Each path below is one point turned by a fixed rotation once a step. After each direction that follows a path, write how fast that rotation turns it, in deg/step (0 if it stays still).
Each turn is a multiple of 5 degrees from 10 to 175, or 0.
Each row of a path follows its step; steps can be skipped.
Rotation 1:
step 0: 4.004 -0.333 -0.184 2.247 -1.763 1.937 -1.479 1.067 -0.909 -0.322 -1.446
 -2.998 4.031 -3.098 0.829 3.328 0.986 -2.185 -3.085 0.435 1.017 -0.223
 -1.752 -0.518 1.404 -0.500 2.852 0.091 -2.511 -1.696 -1.160 -0.775
 -1.303 -0.325 -0.120 0.640 -0.443 -1.509 0.417 0.695 0.317 0.165 2.085
 1.837 -0.488 -0.732 -3.126 0.785 -1.724 -0.062 1.285 -0.253 -1.830
 0.790 0.453 0.753 -0.879 -1.961 -0.029 1.194 -1.341 3.173 -2.806 -1.910
 -0.749 2.140 2.302 0.471
step 6: -1.594 1.175 3.002 0.369 1.086 1.166 0.630 2.314 1.527 -1.542 4.327
 -2.535 0.386 -0.160 1.498 -2.145 1.545 1.536 1.464 -1.009 -1.439 -0.790
 -1.762 3.456 -0.811 0.258 -0.116 0.234 0.496 1.635 -0.937 -1.087 -3.005
 -0.176 2.428 1.740 -0.391 -0.582 -3.655 1.567 -0.494 -1.762 2.910
 -3.991 -0.885 2.237 1.338 -0.422 -0.101 -1.939 -0.191 -2.069 0.141
 -1.322 -0.154 -0.582 -1.507 2.066 2.032 1.023 0.856 0.524 1.528 1.041
 0.709 1.114 2.010 2.253
step 7: 2.797 -2.012 0.669 -0.176 -1.341 1.202 0.260 1.011 0.584 1.689 -1.787
 -4.578 -0.090 2.568 1.077 2.419 -0.339 1.525 0.725 0.132 -0.010 0.400
 1.037 -1.075 1.531 0.912 -0.258 -2.687 -1.179 0.088 1.441 1.555 1.966
 -2.976 1.206 0.896 -0.536 -1.213 -1.714 -0.039 -0.455 0.510 0.979 1.784
 -5.955 -0.656 -1.563 -2.780 -0.029 0.752 1.461 -1.875 0.407 3.125
 -0.031 1.156 -0.089 0.558 -1.701 -1.111 2.209 -1.095 3.816 1.091 0.540
 0.040 -0.939 1.317
step 8: 1.144 -0.419 0.014 0.967 0.674 0.117 0.301 2.742 -4.403 0.720 -0.823
 -1.667 0.948 -0.894 -4.214 -0.860 0.242 0.260 -1.217 0.076 -0.569
 -2.111 -2.432 -0.340 1.244 -0.164 2.069 -0.748 -3.357 1.311 1.357 1.574
 2.199 0.136 -1.272 -3.342 1.982 0.282 1.044 -2.011 1.339 0.374 -1.506
 -1.059 1.134 0.418 0.294 -2.364 -1.946 -1.441 1.730 0.371 -1.878 2.025
 1.447 -0.155 1.169 -1.573 -1.982 2.232 -3.917 0.010 -1.616 1.024 -3.441
 0.131 -1.895 -0.335
step 13: -1.488 1.853 -0.557 0.875 -0.166 3.395 1.533 1.438 0.587 0.186 -0.369
 1.708 3.735 -1.473 -0.269 1.540 -1.708 -3.099 -0.016 3.292 0.390 -1.121
 1.615 0.349 0.236 0.770 1.037 0.067 -0.789 0.486 -2.193 0.005 -0.193
 -3.047 -1.280 -1.564 -1.794 -2.762 -1.712 0.543 -0.356 -1.396 -1.997
 -1.686 0.662 1.763 -3.939 0.671 -0.295 -2.269 1.449 -1.153 -0.979
 -1.295 -1.207 -3.923 -1.219 0.681 2.385 -1.646 -0.171 -2.406 -3.111
 1.403 1.249 1.038 0.476 1.439
step 14: 2.059 1.105 1.958 -2.101 0.926 -1.232 1.964 0.465 1.485 0.233 1.751
 -0.738 -3.994 0.744 -1.687 -2.223 -2.975 1.765 -0.979 -2.390 -2.554
 2.443 -0.832 0.934 1.626 0.065 2.124 0.002 -0.821 0.151 -0.422 -3.537
 -2.015 -2.358 1.913 -0.064 -1.818 0.309 -0.078 0.409 -0.694 1.869 2.315
 -2.124 1.859 0.409 -3.003 -2.463 -0.127 2.558 0.139 0.106 0.243 -0.343
 -1.330 -2.483 0.176 -0.038 -2.362 -2.520 -0.043 -2.111 1.055 1.295
 2.390 -0.850 1.420 1.267
step 15: 2.030 0.784 -1.610 -0.319 -1.110 -2.062 -0.150 -1.269 -1.932 1.025
 -1.483 0.283 0.657 1.463 0.454 2.601 -1.512 1.152 1.597 -2.053 -0.397
 0.298 2.098 -0.280 3.009 2.792 1.084 -0.998 1.558 -0.806 1.136 0.501
 3.090 1.623 -0.425 0.400 -0.780 3.707 2.562 -0.565 1.606 3.163 -2.044
 0.508 -1.135 1.774 -1.789 0.392 0.908 -1.251 1.652 1.348 -1.721 0.632
 1.313 4.130 0.183 -2.164 -2.998 -2.349 0.407 2.188 0.485 0.952 1.836
 -2.712 -1.464 -0.255
step 22: 0.747 0.818 -0.406 0.286 2.162 -0.261 1.129 -3.610 3.525 1.197 2.267
 -0.430 -2.809 -0.051 -0.663 -0.407 -0.279 3.434 -1.839 -1.803 -1.004
 -0.538 1.510 -1.424 0.077 -1.442 -0.394 0.207 1.318 0.938 2.547 -0.017
 0.564 -1.436 4.251 0.018 1.494 1.378 1.522 0.263 2.347 1.835 1.225
 1.408 0.249 -0.709 0.823 -1.390 -1.191 1.396 -0.081 -0.049 2.152 -2.733
 0.463 1.963 0.641 -1.079 -0.505 1.980 0.652 1.056 0.451 -2.525 0.651
 -4.050 3.369 -2.982
step 24: -3.926 0.767 0.902 -0.472 0.025 -0.499 -0.369 -0.399 -0.585 -0.484 1.002
 0.016 -3.548 -0.292 -2.270 -2.249 1.054 -0.168 1.055 2.711 0.653 -2.353
 -3.313 1.902 -4.347 0.015 -0.689 0.777 -0.607 0.046 -0.244 0.820 -0.059
 2.662 -0.622 -0.108 -1.030 0.565 -2.999 1.576 -1.621 -2.996 2.431
 -4.398 -0.157 -1.890 0.657 -0.526 0.654 -0.370 -1.275 1.061 0.183
 -0.604 -1.077 -0.961 -0.620 -1.337 1.079 0.187 2.973 -2.055 -3.205
 1.053 -0.316 2.233 -0.941 1.179
Speeds:
-0.091 0.036 -0.608 -0.511 0.423 -0.361 -0.168 0.112 -0.199 0.041 0.518
 -0.554 0.069 0.734 -0.326 0.398 -0.003 -0.001 -0.365 -0.459 -0.341
 -0.237 -0.990 -0.098 -0.528 0.385 0.541 -0.308 0.116 0.227 -0.116 0.319
 0.285 0.529 -0.497 0.949 -0.403 0.744 -0.305 0.019 0.194 -0.315 0.055
 -0.343 0.591 0.276 0.856 0.589 0.056 -0.107 -0.453 0.551 -0.740 0.091
 0.086 -0.237 0.587 -0.435 -0.291 -0.790 -0.108 0.356 -0.202 0.457
 -0.085 -0.028 0.447 -0.274
115
-0.191 -0.347 -0.651 -0.016 -0.683 0.198 -0.538 0.350 0.143 -0.493 0.228
 -0.179 -0.205 -0.385 -0.028 0.477 0.076 -0.025 -0.528 0.259 -0.330
 0.201 -0.215 0.291 -0.530 -0.875 -0.487 -0.542 0.693 -0.180 -0.439
 -0.614 -0.076 0.392 -0.234 -0.638 -0.369 0.551 -0.860 -0.230 -0.298
 0.029 -0.003 0.191 -0.019 0.033 -0.081 0.122 0.094 -0.531 -0.073 0.813
 0.671 -0.700 0.594 0.518 0.455 0.475 -0.017 -0.155 0.058 -0.691 0.189
 -0.651 -0.466 -0.342 -0.386 0.300
55
0.290 -0.033 -0.760 0.579 -0.370 -0.717 0.114 0.419 -0.261 -0.022 -0.724
 0.401 0.006 -0.135 0.569 0.525 -0.061 0.674 -0.547 0.596 0.244 0.323
 -0.641 -0.059 -0.363 0.021 -0.171 -0.269 -0.156 0.185 0.314 0.753 0.310
 0.934 -0.512 -0.600 -0.106 0.093 0.111 0.316 0.089 -0.405 0.277 -0.318
 -0.059 -0.379 -0.372 -0.331 -0.067 0.747 0.218 -0.113 -0.722 -0.367
 -0.416 -0.024 -0.826 -0.181 -0.399 0.569 0.349 0.231 0.142 0.357 -0.678
 0.251 -0.052 0.478
90
0.287 -0.329 -0.131 0.056 -0.045 0.257 0.912 0.000 0.029 0.151 0.254
 0.201 -0.445 -0.461 0.260 -0.636 -0.230 -0.076 0.109 0.126 0.197 0.407
 -0.287 0.075 0.007 0.026 -0.178 -0.349 0.221 -0.531 0.578 -0.427 0.603
 0.039 -0.036 0.501 0.620 0.386 -0.860 -0.573 -0.655 0.265 -0.480 -0.103
 0.009 -0.792 0.421 0.274 -1.145 0.452 -0.645 -0.537 0.285 -0.498 0.045
 0.119 0.012 -0.723 -0.155 -0.078 0.409 -0.018 0.704 0.367 0.618 -0.093
 0.560 0.305
140
-0.267 -0.607 0.273 -0.147 -0.459 -0.660 -0.549 -0.525 -0.501 0.662
 -0.505 0.283 -0.267 0.491 -0.536 -0.087 0.029 -0.398 -0.047 0.010
 -0.022 -0.210 0.177 -0.304 0.082 -0.528 0.891 -0.357 -0.561 -0.293
 0.123 -0.430 -0.376 0.129 0.124 0.073 -0.325 -0.670 -1.180 0.496 -0.325
 -0.227 -0.223 0.052 -0.553 -0.250 -0.454 -0.297 0.045 1.046 0.172 0.564
 -0.273 0.001 0.057 -0.577 0.617 -0.231 0.555 -0.224 -0.342 -0.026 0.600
 0.083 0.013 0.255 0.086 0.274
110
0.414 0.262 -0.297 -0.491 -0.883 -0.459 0.673 0.519 -0.272 0.127 -0.277
 -0.704 -0.365 -0.418 -0.038 -0.491 0.287 0.379 -0.620 -0.685 -0.571
 -0.289 0.022 -0.704 -0.474 0.471 0.283 -0.277 0.288 -0.149 0.760 0.016
 -0.107 -0.318 0.021 -0.158 -0.152 -0.168 -0.259 0.276 -0.416 0.285
 -0.254 -0.536 -0.338 0.573 -0.668 0.198 0.137 -0.681 -0.156 0.217 0.116
 0.123 -0.124 0.134 -0.414 -0.216 0.897 0.553 0.445 0.137 -0.222 -0.052
 0.392 0.187 -0.208 -0.986
45
0.092 -0.253 0.050 0.168 -0.244 -0.007 -0.117 -0.831 1.016 -0.057 1.210
 -0.049 -0.721 0.437 0.113 -0.285 -0.229 -0.458 -0.601 -0.151 0.322
 -0.207 -0.570 -0.608 -0.438 0.196 -0.431 -0.277 0.035 0.024 0.503
 -0.762 0.000 0.419 0.305 -0.051 -0.297 -0.253 0.978 0.424 0.217 0.150
 0.081 -0.969 0.120 -0.194 0.224 -0.854 0.224 0.140 -0.069 -0.075 0.251
 0.431 0.013 -0.176 -0.303 0.415 0.206 -0.215 0.237 0.015 0.843 0.056
 -0.228 -0.094 -0.304 0.151
140
Rotation 2:
step 4: 0.293 -0.181 0.641 0.668 -0.429 0.354 -2.020 -1.920 -1.735 -2.046 1.234
 -4.995 -2.341 1.197 0.518 1.625 -2.816 4.975 0.108 0.309 0.168 1.536
 0.561 0.020 1.443 1.132 -0.709 0.060 0.598 -0.720 -0.423 -0.671 -0.800
 0.121 -0.830 0.300 -0.377 3.237 1.391 -2.359 -2.298 1.915 -1.263 0.297
 -1.671 1.516 0.869 1.697 -0.822 -0.732 3.136 -0.559 0.295 1.267 3.695
 -2.066 -1.994 -0.046 1.041 -0.346 -1.758 -1.057 0.166 -1.082 1.943
 -1.494 2.721 -0.294
step 7: 0.430 0.986 1.530 -1.842 -2.462 -0.195 -4.285 -0.584 -1.580 -1.180
 -2.635 -3.175 -0.575 0.904 0.988 -0.051 -1.281 -2.179 0.274 -1.852
 -3.468 -0.119 0.929 0.495 -0.673 -0.906 -2.531 -1.881 2.212 2.040
 -0.690 1.372 -1.296 0.230 -0.272 1.095 -0.051 2.904 -2.181 -0.114
 -1.172 -1.772 -0.693 0.934 -1.222 2.067 2.624 -0.883 2.055 -1.047
 -0.354 -1.067 0.152 2.268 2.305 -1.276 -1.606 -2.663 1.838 0.350 -1.386
 1.088 -0.753 -2.211 0.204 -1.325 2.877 -0.754
step 8: 1.387 -0.294 3.796 -1.205 1.387 0.097 -0.198 1.002 -0.238 -0.938 -2.283
 -3.876 -1.737 3.350 0.522 -1.937 -0.404 1.268 2.680 -1.357 -0.617
 -3.022 1.742 0.998 -0.530 0.237 0.160 -1.856 0.883 -2.276 -0.349 -0.391
 -1.011 2.299 -2.042 -0.225 0.026 0.618 -3.522 -1.060 -2.301 0.178
 -0.241 -0.057 -2.978 -0.044 -0.794 1.380 0.513 -0.461 1.573 1.474 0.460
 1.312 2.815 0.653 -2.075 -0.371 1.957 -1.971 0.007 -0.944 0.741 -3.194
 0.794 -1.992 1.922 -1.867
step 14: 0.055 -2.953 2.250 0.455 0.260 0.425 -0.445 -2.151 -1.226 -2.552 -0.573
 -3.086 -3.378 0.747 -1.369 -0.022 1.131 0.995 -1.666 -3.723 0.386
 -1.227 1.988 1.774 0.193 0.235 -0.041 -0.933 2.611 0.731 1.506 -3.282
 -0.669 -0.150 -1.427 -0.161 0.673 -0.881 3.083 -0.649 1.030 1.890 0.156
 -0.199 -0.790 0.876 0.439 0.317 3.254 -1.537 0.578 0.352 1.743 1.627
 2.095 1.594 -0.807 3.077 -1.061 -0.109 -2.046 0.010 1.042 -0.704 -0.925
 -2.709 3.896 -1.386
step 15: 1.194 -0.740 -1.122 -0.439 -1.562 -0.821 -1.337 -2.046 -0.508 -1.330
 -1.624 -2.257 -0.957 0.061 -0.500 0.531 -1.232 1.440 -1.679 -1.246
 1.860 1.917 1.339 3.089 0.909 1.007 1.287 -3.050 2.733 0.885 2.406
 -0.986 1.463 -0.263 0.900 -0.713 1.004 -2.364 1.674 2.023 -0.827 0.736
 -2.514 -1.477 -0.189 -1.320 -0.399 -1.471 1.280 0.859 0.207 0.764
 -0.075 2.655 0.901 -0.527 -0.338 -2.339 1.908 1.666 -2.852 -2.175 0.311
 -4.338 1.952 -2.364 2.404 -3.006
step 16: -1.238 -0.097 0.501 1.763 -1.219 1.712 -2.528 -1.869 3.021 -1.054 -0.380
 -1.737 -2.135 2.003 2.120 3.771 1.469 1.048 0.406 0.369 -1.456 0.241
 -0.222 1.188 0.703 1.808 -1.475 -1.938 2.429 0.851 1.960 -1.897 -1.796
 0.455 -0.258 1.309 2.219 -0.974 -0.034 -1.176 -1.277 0.014 -1.813 1.082
 -0.444 -0.925 1.385 1.581 -2.652 1.170 -0.224 2.151 -0.616 1.435 4.099
 -1.383 -1.075 -3.502 0.386 1.822 -1.126 -0.066 -1.814 -2.888 -0.143
 -0.684 2.295 -1.874
step 21: 0.992 -1.029 -0.371 0.985 -1.442 -0.072 -1.062 1.404 -1.532 -1.202
 -0.517 -2.848 -0.423 2.557 -3.088 -0.831 -1.901 1.004 -1.220 -0.407
 0.064 0.712 2.808 4.768 0.919 0.925 0.147 1.148 1.440 0.963 -2.145
 -2.892 0.958 0.096 -1.022 0.468 -2.407 1.728 -1.678 -1.396 -4.210 0.822
 0.734 -0.593 -0.759 -0.878 -0.774 -0.111 0.178 1.380 1.605 -0.618 1.152
 1.261 0.907 -2.662 -0.227 -2.592 1.804 -0.427 0.598 -1.606 1.053 -0.088
 2.611 0.066 4.327 0.296
step 24: 2.331 -1.571 0.530 -2.963 -2.535 -0.609 -2.950 0.599 -3.582 -2.197
 -1.685 -2.771 -0.678 -0.122 0.415 1.096 0.268 0.298 -0.541 -0.867
 -1.601 -1.599 -0.605 3.828 -0.061 0.717 -0.817 -2.845 0.435 -0.386
 -1.545 -0.177 1.889 -0.338 -2.070 0.934 -2.701 -0.422 0.437 -1.555
 0.262 -0.037 -1.082 -1.198 -1.063 -1.145 1.535 2.132 0.458 -0.897 1.521
 1.148 -0.113 2.472 3.743 0.450 -3.357 -2.122 -1.038 -1.194 -1.135
 -1.040 -0.038 0.251 -0.088 -3.251 1.342 -1.640
step 25: -0.222 -0.769 0.372 0.663 0.194 -0.893 -1.831 0.047 -1.139 0.117 -1.050
 -3.096 -1.918 0.337 -1.189 0.201 2.186 -0.468 -1.291 -1.801 -1.232
 -1.154 2.687 0.588 -2.274 1.199 0.934 -2.053 5.132 -2.748 -2.295 -1.679
 0.706 -0.843 -1.817 1.848 0.889 -1.702 -2.455 -0.175 -0.815 0.266
 -1.194 -0.912 -0.806 0.460 -0.668 0.170 -1.321 1.159 -1.914 -0.750
 2.202 2.312 1.970 -1.841 -3.237 -2.022 0.670 -0.359 1.646 -2.597 -0.277
 -1.492 2.002 -2.079 2.049 -1.919
Speeds:
-1.147 -0.207 -0.354 0.539 -0.011 0.334 0.790 -0.996 -0.578 -0.206 0.178
 0.149 0.331 -0.486 0.095 0.299 -0.176 0.107 0.468 -0.434 -0.415 -0.117
 -0.041 -0.114 0.160 0.834 -0.321 0.548 -0.352 0.041 0.974 -0.405 -0.025
 0.317 0.219 -0.230 -0.232 -0.127 0.139 0.208 -0.041 -0.046 -0.767 0.520
 0.562 0.268 0.092 0.397 -0.296 -0.025 0.196 -0.045 0.412 -0.244 -0.392
 -0.251 0.310 -0.569 0.769 -0.589 -0.719 0.133 0.445 -0.263 -0.041
 -0.270 0.293 -0.127
25
-0.782 -0.470 0.041 0.350 -0.337 -0.085 -0.502 -0.207 0.272 -0.353
 -0.047 -0.303 0.368 0.310 0.064 0.625 -0.477 -0.154 0.615 0.233 0.166
 0.521 -0.396 -0.188 0.329 0.833 0.162 0.154 0.824 -0.149 0.323 0.458
 0.635 -0.075 -0.102 0.163 0.085 0.311 -0.716 -0.328 0.374 -0.318 -0.243
 -0.166 -0.734 -0.177 0.434 -0.307 0.131 0.025 -0.311 -0.105 -0.368
 0.022 0.038 -0.195 -0.466 -0.213 -0.935 -0.918 0.320 0.820 -0.675 0.387
 0.697 0.098 0.218 0.405
125
-0.238 -0.934 -0.453 0.491 -0.561 -0.596 0.081 -0.031 -0.104 -0.645
 0.641 0.232 0.837 0.810 -0.379 -0.623 0.485 0.092 -0.388 0.581 0.073
 0.227 -0.089 0.286 0.290 -0.188 -0.068 -0.441 -0.125 -0.499 0.165 0.009
 -0.647 0.870 0.170 0.758 -0.150 -0.275 -0.528 0.115 -0.234 -0.078 0.496
 0.203 0.062 -0.119 -0.031 -0.080 0.451 -0.494 0.596 0.171 0.387 0.356
 -0.269 -0.365 -0.333 0.326 0.742 0.166 -0.027 0.358 -0.315 0.652 -0.251
 -0.157 -0.579 0.090
35
0.097 -0.313 -0.514 0.537 -0.141 0.362 0.103 -0.364 0.231 -0.050 -0.129
 -0.039 0.638 0.125 -0.759 0.121 0.437 -0.354 -0.864 -0.539 -0.540
 -0.843 0.276 -0.030 -0.859 0.070 -0.215 1.152 -0.587 -0.454 -0.613
 -0.480 0.504 -0.389 0.510 0.592 -0.407 -0.080 0.107 -0.296 -0.201 0.431
 0.389 0.031 -0.271 -0.249 -0.130 -0.227 -0.159 -0.279 -0.372 -0.136
 -0.100 0.211 -0.095 0.772 -0.184 -0.461 -0.595 0.271 -0.045 0.430
 -0.454 0.142 0.282 0.091 0.509 -0.289
95
0.347 0.369 -0.219 -0.021 -0.478 0.019 -0.326 -0.698 0.558 -0.571 0.147
 0.944 -0.045 -0.478 0.081 0.082 0.215 -0.521 -0.052 0.049 -0.437 0.477
 0.182 -0.426 -0.232 -0.035 0.215 0.102 0.365 0.218 0.095 -0.441 -0.611
 -0.023 -0.366 0.634 0.745 0.611 0.031 0.512 -0.104 -0.167 0.226 0.479
 0.635 -0.577 -0.165 0.862 -0.360 -0.849 0.125 -0.454 -0.209 -0.739
 0.466 -0.228 0.163 0.075 -0.446 0.122 0.428 0.245 -0.290 -0.778 0.620
 -0.123 -0.484 0.096
110
0.194 -0.394 0.215 0.437 -0.559 0.241 0.024 0.348 -0.086 0.331 0.542
 -0.193 0.165 -0.832 -0.038 0.134 -0.128 -0.884 -0.081 0.083 -0.670
 -0.841 0.182 0.712 0.188 0.269 0.503 -0.742 0.663 0.332 -0.189 -0.785
 -0.054 0.024 -0.287 0.060 0.233 0.004 -0.067 -0.043 0.344 0.540 0.326
 0.176 0.396 0.237 -0.629 0.251 0.088 0.373 -0.145 -0.469 0.444 0.152
 -0.322 -0.483 0.403 -0.073 -0.526 -0.532 0.016 -0.463 -0.061 0.910
 -0.484 0.610 0.318 0.726
95
0.232 0.011 0.015 -0.044 -0.260 -0.163 -0.447 -0.214 -0.737 -0.518 0.186
 -0.156 0.217 -0.202 0.139 -0.579 0.070 0.064 0.107 -0.691 0.744 -0.378
 0.393 0.001 0.207 0.124 -0.366 0.235 -0.379 0.651 -0.009 -0.122 -0.100
 -0.164 -0.015 -0.698 -0.369 -0.243 -0.595 0.303 0.343 0.936 -0.367
 -0.285 0.028 -0.622 -1.052 -0.058 0.451 0.072 0.955 0.096 -0.138 0.107
 0.186 0.390 -0.240 -0.045 0.082 -0.659 1.378 -0.081 -0.098 -0.280 0.486
 -0.347 0.060 0.301
110
-0.051 0.207 0.591 -0.402 0.755 0.201 0.559 -0.403 0.241 -0.217 0.095
 0.627 -0.089 0.721 -0.603 -0.480 -0.037 0.110 0.141 -0.820 0.205 -0.809
 0.344 -0.511 0.418 0.028 0.203 0.078 0.533 -0.403 -0.044 0.117 -1.021
 0.233 -0.763 -0.232 0.012 0.208 0.471 0.475 0.398 0.831 0.405 0.222
 -0.451 0.409 0.440 -0.089 0.286 0.223 -0.202 0.487 -0.078 -0.122 -0.002
 0.042 -0.172 -0.532 -0.181 -0.423 -0.549 0.200 -0.806 -0.018 -0.125
 0.087 -0.306 0.628
120
